[[124 117 116 141 132 106 114 108 134 146]
 [105 123 114 114 144 104 123 144 136 116]
 [113 122 118 123 136  98 122 123 135 129]
 [113 123 114 135 139 107 122 132 142 119]
 [130 137 126 157 131 116 132 131 157 112]]
->
[[112 157 131 132 116 131 157 126 137 130]
 [119 142 132 122 107 139 135 114 123 113]
 [129 135 123 122  98 136 123 118 122 113]
 [116 136 144 123 104 144 114 114 123 105]
 [146 134 108 114 106 132 141 116 117 124]]

[[143 151 133 119 117]
 [139 122 120 131 148]
 [128 145 157 152 134]
 [151 139 126 129 144]
 [128 145 145 133 121]]
->
[[121 133 145 145 128]
 [144 129 126 139 151]
 [134 152 157 145 128]
 [148 131 120 122 139]
 [117 119 133 151 143]]

[[136 134 130 131]
 [127 117 132 120]
 [124  98 110 149]
 [112 105 124 147]]
->
[[147 124 105 112]
 [149 110  98 124]
 [120 132 117 127]
 [131 130 134 136]]

[[138 138]
 [110 118]
 [134 124]
 [118 125]
 [133 111]
 [133 130]
 [126 151]
 [130 121]
 [117 131]]
->
[[131 117]
 [121 130]
 [151 126]
 [130 133]
 [111 133]
 [125 118]
 [124 134]
 [118 110]
 [138 138]]

[[129 144 130]
 [121 145 131]
 [138 103 129]
 [127 117 124]]
->
[[124 117 127]
 [129 103 138]
 [131 145 121]
 [130 144 129]]

[[127 138 139]
 [119 149 142]
 [118 149 143]
 [116 152 142]
 [142 103 114]
 [123 137 133]]
->
[[133 137 123]
 [114 103 142]
 [142 152 116]
 [143 149 118]
 [142 149 119]
 [139 138 127]]

[[122 100 127 120 135 117 121 133]
 [155 146 143 136 117 156 130 119]]
->
[[119 130 156 117 136 143 146 155]
 [133 121 117 135 120 127 100 122]]

[[119 137 117 144 132 114 116 129 141 123 127 122]
 [128 125 129 126 129 133 133 127 125 126 132 133]
 [115 131 117 139 132 125 132 123 132 113 139 136]
 [135 124 135 119 125 134 131 129 122 135 124 127]
 [113 134 114 144 132 118 126 124 138 113 136 131]
 [112 139 111 151 134 110 117 127 146 116 131 124]]
->
[[124 131 116 146 127 117 110 134 151 111 139 112]
 [131 136 113 138 124 126 118 132 144 114 134 113]
 [127 124 135 122 129 131 134 125 119 135 124 135]
 [136 139 113 132 123 132 125 132 139 117 131 115]
 [133 132 126 125 127 133 133 129 126 129 125 128]
 [122 127 123 141 129 116 114 132 144 117 137 119]]
---
[[130 148 130 122 124]
 [124 143 122 132 124]
 [114 133 115 151 144]
 [149 120 137 138 118]
 [120 110 129 146 127]
 [146 151 106 144 122]
 [152 151 124 112 109]]
->
[[130 130 124]
 [124 122 124]
 [114 115 144]
 [149 137 118]
 [120 129 127]
 [146 106 122]
 [152 124 109]]

[[134 116 128 142 125 116 131 120 116 130 109 114]
 [130 143 132 135 133 133 149 112 135 152 113 130]
 [133 120 123 141 132 116 143 124 120 133 106 122]
 [128 120 128 121 118 130 102 133 125 109 147 124]
 [124 111 123 118 130 125 122 153 123 103 134 140]
 [128 129 125 136 134 119 152 127 128 145 104 132]
 [128 112 126 124 122 124 112 139 122 107 137 126]
 [133 122 130 132 124 125 114 121 123 119 132 116]]
->
[[134 128 125 131 116 109]
 [130 132 133 149 135 113]
 [133 123 132 143 120 106]
 [128 128 118 102 125 147]
 [124 123 130 122 123 134]
 [128 125 134 152 128 104]
 [128 126 122 112 122 137]
 [133 130 124 114 123 132]]

[[124 134 114 130 142]
 [122 123 129 136 128]
 [127 128 122 133 133]
 [120 128 114 135 139]
 [121 133 119 129 141]
 [130 126 137 131 125]
 [137 124 153 128 114]
 [129 128 128 131 131]
 [132 128 137 129 125]
 [121 126 124 135 133]
 [124 131 128 129 134]
 [131 126 131 132 126]]
->
[[124 114 142]
 [122 129 128]
 [127 122 133]
 [120 114 139]
 [121 119 141]
 [130 137 125]
 [137 153 114]
 [129 128 131]
 [132 137 125]
 [121 124 133]
 [124 128 134]
 [131 131 126]]

[[131 134 124 136 124 126 128 138 130 141 140 136 129 118 134]
 [132 125 104 131 143 140 125 128 127 131 112 125 118 138 123]
 [132 128 125  99 129 104 134 135 132 122 129 129 144 128 129]
 [132 140 124 142 121 126 128 143 132 148 149 143 135 113 138]
 [131 130 134 118 109 143 140 117 116 122 125 113 107 117 131]]
->
[[131 124 124 128 130 140 129 134]
 [132 104 143 125 127 112 118 123]
 [132 125 129 134 132 129 144 129]
 [132 124 121 128 132 149 135 138]
 [131 134 109 140 116 125 107 131]]

[[129 124 124 135 118 107 132]
 [131 129 129 119 134 148 126]
 [131 125 122 135 121 110 135]
 [128 118 122 122 129 146 127]
 [132 120 122 131 113 109 130]
 [129 125 124 126 144 148 130]
 [122 129 125 142 145 127 132]
 [121 123 122 146 148 131 130]
 [125 120 124 129 137 144 124]
 [128 123 122 140 134 123 131]
 [135 122 126 120 124 139 124]]
->
[[129 124 118 132]
 [131 129 134 126]
 [131 122 121 135]
 [128 122 129 127]
 [132 122 113 130]
 [129 124 144 130]
 [122 125 145 132]
 [121 122 148 130]
 [125 124 137 124]
 [128 122 134 131]
 [135 126 124 124]]

[[130 125 125 137 120 112 131 151 124 124]
 [124 119 123 135 143 143 126 113 126 134]
 [130 121 121 133 123 111 132 154 125 122]
 [135 120 123 123 115 122 128 150 135 125]
 [129 131 132 120 129 145 125 110 135 134]
 [125 125 121 129 133 128 137 128 122 124]
 [124 125 122 141 143 124 133 130 117 128]
 [129 123 121 127 141 145 131 117 129 132]]
->
[[130 125 120 131 124]
 [124 123 143 126 126]
 [130 121 123 132 125]
 [135 123 115 128 135]
 [129 132 129 125 135]
 [125 121 133 137 122]
 [124 122 143 133 117]
 [129 121 141 131 129]]

[[133 113 139 144]
 [129 101 134 140]
 [131 114 140 135]
 [128 108 137 132]
 [133 115 148 132]]
->
[[133 139]
 [129 134]
 [131 140]
 [128 137]
 [133 148]]

[[144 137 143 144 149]
 [144 137 143 144 148]
 [144 136 144 144 149]
 [104 108 118 110 117]
 [104 108 118 110 117]
 [144 137 143 144 148]
 [144 136 144 144 149]
 [144 136 144 144 149]
 [125 131 126 125 121]
 [111 111 113 111 113]
 [144 136 144 144 149]
 [144 136 144 144 149]]
->
[[144 143 149]
 [144 143 148]
 [144 144 149]
 [104 118 117]
 [104 118 117]
 [144 143 148]
 [144 144 149]
 [144 144 149]
 [125 126 121]
 [111 113 113]
 [144 144 149]
 [144 144 149]]
